In the rows, zero is written as 128.
Each row of M is roughly a mix of the hidden directions of one of 4 groups; some rows fit no group.
M:
[[ 91  75 153 152 132 159  88  96 144 128]
 [168 174 103  97 120 102 168 161 108 133]
 [114 158  96 115 169 114 148 140  79 173]
 [ 97 143 128 110 134  49 160 127 143 123]
 [126  54 107  97 136 140 134 120 134  84]
 [138  87  84  86 129 138  87 116 138  88]
 [ 74  95 161 111  87  91 154 126 119 128]
 [142 102 145 148  98 120  72 169 118  87]
 [111 121 119 116 170 119 187 115 142 181]
 [100 136 117  78  65 136 130  89 135 129]
 [119 175 127 113 162 140  63 123 157 143]
 [115 129 148 119  76  89 180 157 102 123]
 [133 149 139  83 102  75 134 104 161  92]
 [140  94 113  94 201 142 129  98 131 126]
 [ 99 152 148 161 138  57 141 147 145 112]
 [179  75 155 138 129 129 115 169 151 106]
 [138 160 143 157  85 145  78 122 143 174]
 [125 137 126 168  50 129 128 158 128 106]
 [115 170  92 130 192 156 141 110 104 127]
 [116 115 157 152  91 117 198 139 101 142]
 [110 159 110 111 177 121 159 126  89 177]
 [169 109 164 102 109  99 133 126 163  76]
 [ 73  93 160 152 103 153  89 108 133 118]
 [145 166 115 105 173 116  65 117 147 141]
 [143 120 150 198 166 119 146 160 108 144]
 [108  79 100 108  80 165 131 126 126  90]
 [130 156 112 137 147  60 172 127 149 102]
 [162  75 168 167 109 124 128 168 134 130]
 [163 128 120 125 128 202  89 137 110 149]
 [157 167 119  91 105 106 164 169  96 144]
 [120 123 132  80 192 130 136  91 118 160]
 [101 130 121 107 164 135 179 100 157 176]
 [180 103 120  94 157 133 124 153 163  84]
 [140  96 166 158 101  72 115 163 145 140]
 [172  99 113 103 161 114 111 171 167 102]
 [143 103 133 119 125 200  85 127 113 157]
 [117 168 156 178 101 141 170 140 114 161]
 [148 131  70  84 130 140 100  84 107 139]
 [146  97 148 140  78 139 103 124 173  82]
 [171  89  96 139 115  92 175 149 122 148]
 [107  91 157 129  84  93 181 142 110 127]
 [135 146 162  70 160 166 153 119 116 159]
 [ 85  99 132 114  76 166 121  90 125 104]
 [168 107 104  86 162 126 111 159 166  98]
 [128 140 115  58  98 129 122  92 153  96]
 [160 193  85  86 137 119 137 138 124 128]
 [ 85 185  99 118 140 131 151  85 106 138]
 [ 68 112  79 149 134 109 101 152 149 144]
 [151  92 110  70 105 159 152 145 156 151]
 [123  82 106 141  81 124  96 153 172 103]
 [135 148  89 133 157 182  78 117 154 118]
 [123 111 165 198 115 143 143 137  94 155]
 [106 187 136 101 161 155 141  89 106 146]
 [ 80  88 153 159  95 149 116  97 139  99]
 [121  97 168 141  94  92 171 164 103 139]
 [ 99  83 155 122  83 123 183 140 111 119]
 [131 150 116 101 169 127  57 126 161 124]
 [143 156 105  72 115  90 173 147 110 143]
 [ 86 170 149 136  93 117 135  73 104 139]
 [105 133 137  94 110  61 177 139 121 134]
 [106 125 106  83 146 157  65 117 156 117]
 [ 97 178  98 114 165 161 121  90 104 131]
 [ 78 183 111 111 153 152 126  89 128 145]
 [112 166 102 124 139 168  71  96 147 107]
 [178 161 172 123 130 138 157  88 100 111]
 [138  92 137 164 109 126 201 135 104 118]
 [181 166 166 127 126 135 146  96  88 106]
 [ 87 158  98 158 159 146 129 124  92 174]
 [172 195  92 113 120 145 133 151 112 118]
 [179 156 170  98 130 154 154 101  98 120]
 [ 83 115 149 124 139  52 147 123 146 130]
 [143 170 113 140 174 154  67 128 144 136]
 [121 108 132  64 182 107 111 102 128 141]
 [169 173 108  99 136  94 163 164 114 144]
 [111 149 118  75 158 132  68 108 146 144]
 [117 131 127  77  76  82 112 116 161 121]
 [106 159 131  95 166 142  66 118 156 145]
 [162 106 151  98  95  87 143 135 166  88]
 [112  64 110 118 120 125 137 161 179 152]
 [111 149 114  68 102  87 104 106 161 115]
 [108 148 100  93 116 188 143  83 110 123]
 [117 174 124  98 157 133  64 117 148 150]
 [ 96 166  93 109 143 175 141  86 102 135]
 [167 148 159 168 110 112 106 117  94  79]
 [ 86  69 135  87 131 117 134  88 140 145]
 [111 134 115  82 183 157  91  98 141 144]
 [133  93  79  84 114 140 157 152 150 165]
 [ 99 152  96 163 176 139 123 139  99 173]
 [120 147  99  96 159 134 180 111 122 181]
 [ 42 111 104 147 127 113 124 132 145 134]
 [141 115 130 100 214 124 120 108 138 136]
 [145 162  83 113 153 155  69 106 140 133]
 [133  85 102  84 141 124  83 127 151  84]
 [152 105 140 146  92 120  77 169 113  87]
 [140 123 158 161 110 115  74 155 104  81]
 [114  66 114 148 103 113 124 147 186 124]
 [181 147 184 110 124 151 148 100 106 109]
 [117 155 144 151  56 112 156 142 103 148]
 [121 164 117 110 175 122 151 134  75 169]
 [ 95 156  95 165 164 141 146 131  94 171]
 [ 91 171 124 109 103 163  68 120 125 121]
 [109 127 142 124 171  52 138 137 148 148]
 [118 155  84  92 149 139 172 110 118 175]
 [161 108 163  99 101  91 113 130 167  86]
 [137 127 128 104 214 139 118 104 139 143]
 [ 84 164 149 169 118 128 132  92  90 158]]
Which two rows in each list fit none of the groups? Every other row fits one group, some only roughly. Give them in the order they come.
- z_257: [143 108 126  84 196  95 113 104 140 130]
- z_688: [139 139 150 161  77  97 100 160 111  88]
- z_572: [149 142 177  95 101 141 159  95  83 128]
- z_446: [173 184  80 129 140 160 121 127 129 105]
- z_980: [137 178 112  97 115 114  58 127 135 135]
- z_361: [134 102 151 117 212 136 141 109 138 131]
- z_773: [119 187 154 153 148 130 129  73 107 107]
- z_92: [152 158 157 169 193 112 135 139 139 150]
- z_494: [137  95 156 173 101  95 179 145 126 106]
- z_992: [ 82  67 148 124  97 137 139  89 132 113]
- z_889: [127 185 119 105 133 123  62 110 139 150]
  z_688, z_572
- z_260: [135  78 125  83 108 150 113 183 144 141]
- z_779: [105 161 134 147 125 171  56 125 133 120]
- z_853: [100 167 155  99 152 126 137 104 113 189]
- z_338: [180 171 124  98 146 106 156 157  93 123]
- z_322: [109 125 181 129 110  97 189 137 107 150]
- z_678: [136  94 123 126  79 150 100 142 182  94]
- z_818: [ 89 113 166 161  66 136 131 128 121  99]
- z_121: [ 87 145  96  86 101 165 104  90 119 142]
- z_281: [101 142 162 150 105 136 188 122 103 170]
- z_581: [125 185 174 125 160 145 126  90  96 119]
- z_575: [154 103  86 115 146 129  73 133 155  86]
- z_624: [147 101 148  82  80 158 116 107 146  90]
- z_426: [136 140 112 172 150 192 107 134 120 168]
  z_338, z_426
- z_610: [ 76  76 178 150 119 108 116 125 131 137]
- z_396: [119 149 114 181 186 118 126 152 107 161]
- z_448: [ 84 150 143 138 170  73 156 115 143 148]
- z_38: [155 115  85  95 171 102 123 168 160 118]
- z_584: [178 122 120 141 155 149  94 188 138 109]
- z_392: [138  82 167 152 153  91 146 156 120 169]
- z_569: [ 68  84 165 119 121  89 115 120 132 147]
- z_914: [121 159 107 132  46 129 102 136 116 128]
- z_408: [126 145 129 189 177 103 152 152 108 153]
- z_957: [120 126  78 109 125 182  80 108 140 108]
- z_138: [119  78 154 151 118 133 194 141 125 100]
- z_324: [134 123  95  99 147 186  87  88 140 134]
  z_448, z_584
- z_915: [117 175 134 169  72 149 101 150 145 129]
- z_122: [122 132 105 154 138 184  93  84 146  94]
- z_150: [147 141 116  83 156 145  72 126 171 150]
- z_9: [126  78 156 152 134 124 196 143 120 111]
- z_416: [159 169 138 150 154  96 163 113 103 173]
- z_201: [157 108 120 117 210 130 133  99 132 127]
- z_807: [128 127 104 131 186 128  89  89 173 120]
- z_352: [105  88 155  84 186 129 153 115 133 140]
- z_666: [136  79  85 109  97 139 139 145 183 134]
- z_936: [132 145 105 147 185 139  83  97 166 116]
- z_47: [153  91 122 118  69 142 103 148 160  93]
- z_22: [130 100 136 159 117 125 192 134  75 112]
- z_887: [181 179  80 114 151 132 146 143 128 132]
  z_150, z_22
- z_168: [111 119 125  98 162 107 168 101 146 189]
- z_299: [164 124 147 176 160 112 188 136 117 129]
- z_612: [116 154 120 181 187 139 139 136  93 149]
- z_640: [189 181  96 126 151 140 131 156 121 131]
- z_172: [157  79  90 122 158 145 104 123 145  80]
- z_136: [138 181 100 146 136 149  66 135 154 124]
- z_737: [151 141 126 137  94 202 100 142 100 128]
- z_236: [121 136 116 180 188 147 127 151  98 154]
- z_387: [165 127 134 125 122  87 193 163 108 135]
- z_2: [119  79 109 106  88 143 135 138 190 125]
- z_242: [138 150 124 130  49 118 158 159 133 113]
- z_356: [143 155 142 201 109 134 171 143 122 140]
  z_168, z_242
- z_948: [ 71  86 165 143  82 118 137 117 129 115]
- z_599: [113  97  57 103 102 123 138 159 143 145]
- z_434: [121 139 122 131 176  56 150 120 158 123]
- z_58: [117 122 155 181 112 149 193 143 114 139]
- z_16: [142 154 110 129 127 212 109 135 139 147]
- z_100: [138 164 144 181  87 104 118 172 147 118]
- z_228: [141 104 155 126  85 143  74 157 136  86]
- z_981: [146  86 139 172  92  99 133 112 166  95]
- z_147: [168 174  78 118 146 170 114 118 133 106]
- z_439: [154 183 105 117 156  77 152 157 132 133]
- z_375: [115  85  72 155 111  98 135 140 169 141]
- z_638: [142 128 147 151  48 162 137 141 145 132]
- z_750: [148 179 117 104 141 108  61 127 137 143]
- z_645: [ 59 114  98 138 145 119  97 155 156 146]
  z_16, z_638
- z_715: [157 107 160 159  87  99 148 173  98 128]
- z_184: [131 114 162 179 134 127 197 144 118 129]
- z_81: [ 83 103 162 153  97  81 159 128 132 105]
- z_215: [104 130 137  76 174 128  76 114 154 138]
- z_630: [ 88 123 122 119 146  60 159 101 155 120]
- z_972: [ 94  97 180 142  99  83 112 110 135 154]
- z_667: [ 86  65 163 128 104 151 108 120 122 150]
- z_492: [182 179  80 111 149 126 151 133 130 116]
- z_776: [188 120 140 174 161 127 144 169 122 145]
- z_268: [131 146 127  82 147 151 183  94 139 165]
- z_933: [128 129 122 126 145  56 184 122 144 115]
  z_715, z_972
- z_827: [144 128 148  83  89 138 114  97 182  99]
- z_709: [107 148 182 128  92  87 163 143 113 156]
- z_907: [105 154 150 145 190 105 137 132  87 160]
- z_852: [115 170 100  99 100 141  62 118 139 135]
- z_726: [167 174 134 134 137 118 131 191  99 150]
- z_437: [ 93 191 142 142 152 136 128  76 112 123]
- z_622: [106 137 108 146 155 146 144 121  71 186]
- z_891: [120  77 135  81 182 104 123 120 140 106]
- z_27: [135 164 111 160  51 127 131 144 111 132]
- z_771: [ 95  88 102 125 156 106 159 137 159 177]
- z_39: [124 107 142 180  78 132 166 161 126 101]
- z_657: [137 188 114 137 148 125  64 127 151 137]
- z_714: [120 181 164 121 147 103 150 119 109 182]
  z_827, z_622
- z_167: [106 189 120 103 137  81 125  86 133 113]
- z_427: [130 105 140 175 100 105  82 149 137  80]
- z_200: [139  95 127 140  85 126  75 170 134  92]
- z_537: [153 108 111 116  65 143 116 124 178 100]
- z_382: [156  90 138 106  79 149 117 136 176  96]
- z_690: [129  67 139 139 113 111 101 189 143 131]
- z_523: [158 173 102 104 161  87 149 161 125 154]
- z_727: [126 141 117  82 152 108  57 123 154 123]
- z_898: [115 121 118 183 157 128 117 162 100 182]
- z_399: [116 132 118 123  44 122 157 129  98 135]
- z_472: [112 157 111  75 108 110 135 113 186 103]
- z_866: [183  93 163  90 106 102 117 119 142 100]
- z_741: [148  80 147 140 111 104 192 138 101 113]
- z_421: [150 125  78  66  99 143 129 157 117 145]
- z_429: [104 117 124  80 165 137  72 114 163 119]
  z_472, z_866
- z_556: [141 126 146 117  86 108 179 176  92 141]
- z_124: [133 125 114  60  99  87 142 100 154 134]
- z_344: [187 177  88 100 140 146 135 141 120 137]
- z_255: [132 149 114 116 156  55 171 119 143 124]
- z_810: [118 118 166 126  95 123 182 163 100 167]
- z_783: [159 180 125 145 158 143  84 169 120 147]
- z_5: [147  68 122 123  94 128 155 134 184 135]
- z_600: [ 91 102 103  82  78 140  91 119 127 110]
- z_225: [129 102 131  76 169  99 150  93 105 158]
- z_143: [116 153 110 140 170 149  68  99 163 120]
  z_124, z_810
- z_886: [157 115 159 139 107 108 166 183  96 156]
- z_83: [123 166 149 155  54 144 116 142 119 109]
- z_454: [138  86 110 116  66 141 107 141 168 102]
- z_861: [174 175 133 146 140 109 131 186 111 146]
- z_670: [131  86 140 125 102 109 196 117  92 141]
- z_732: [105 125 110  61  91 113  85 113 120 133]
- z_781: [154  99 120 128  67 133 111 138 171  89]
- z_93: [158 169 125 145 129 181  79 157 114 136]
- z_203: [178 173 129  83 120 102 156 143 126 156]
- z_758: [106 142 126  90 161 147 177 106 134 180]
- z_876: [ 93 184 155 138 161 149 126  80 125 127]
- z_951: [116 189 147 147 164 124 139  80 100 126]
  z_83, z_203
- z_858: [ 58  88 159 136 121 113 104 103 141 129]
- z_333: [187 150 173 110 136 134 150 119  82 120]
- z_952: [102 129 112 119 152 167  68  85 152 123]
- z_401: [150 114 138  98  79 166 101 130 163  88]
- z_226: [115 123 118  81  83 139 184 147 146 155]
- z_441: [132 141 114 120 155 183  62 109 135 140]
- z_90: [152  94 119 116  65 140 118 124 174  99]
- z_475: [ 99  89 107  94 158 121 152  68 122 124]
- z_705: [177  87 134 127  89 121 106 176 117 105]
- z_444: [ 89 116 163 156  65 153 123 132 110 105]
  z_226, z_475
- z_304: [157 111 100 144 115 192  94 143 105 157]
- z_331: [ 82  79 171 137 115  81 145 125 131 135]
- z_156: [ 98  72 135 156 142 104 138 145 181 144]
- z_473: [119  82 126 179 163 138 142 163  93 147]
- z_440: [119  84 128  90 199 125 128 107 139 122]
- z_488: [172 127 104 124 201 120 100 111 141 119]
- z_718: [159 104 107 120 207 140 121 105 138 118]
- z_209: [146  92 141 132 111  87 193 127  94 127]
- z_633: [143 139  81  92 148 140  65 106 140 120]
- z_158: [ 63  95 109 142 128 114 109 143 175 144]
- z_603: [127  84 141 100 202 125 145 111 137 123]
  z_304, z_473
- z_909: [166 151  77 124 164 170 103  98 128 133]
- z_341: [124 103 121  69  67 135 106 120 153 123]
- z_986: [103 135 141 176  61 154 149 148 126 127]
- z_944: [141 122 166 179 116 102 185 155 118 125]
- z_42: [ 91 161 129  94 137 169 139  77 159 140]
- z_941: [111 136 129 108  50 114 141 152 139 164]
- z_52: [173 183 101 129 175 138 100 139 135 137]
- z_932: [134 164 112  96 120 104  53 128 144 130]
- z_250: [116  75 160 147 117 126 192 140 126 107]
- z_859: [122 133 106 123 148 159  63 133 173  99]
- z_363: [161  83 139 154 144  95 125 188 142 135]
- z_369: [154 150 177 126 114 113 180 115 113 173]
  z_941, z_369
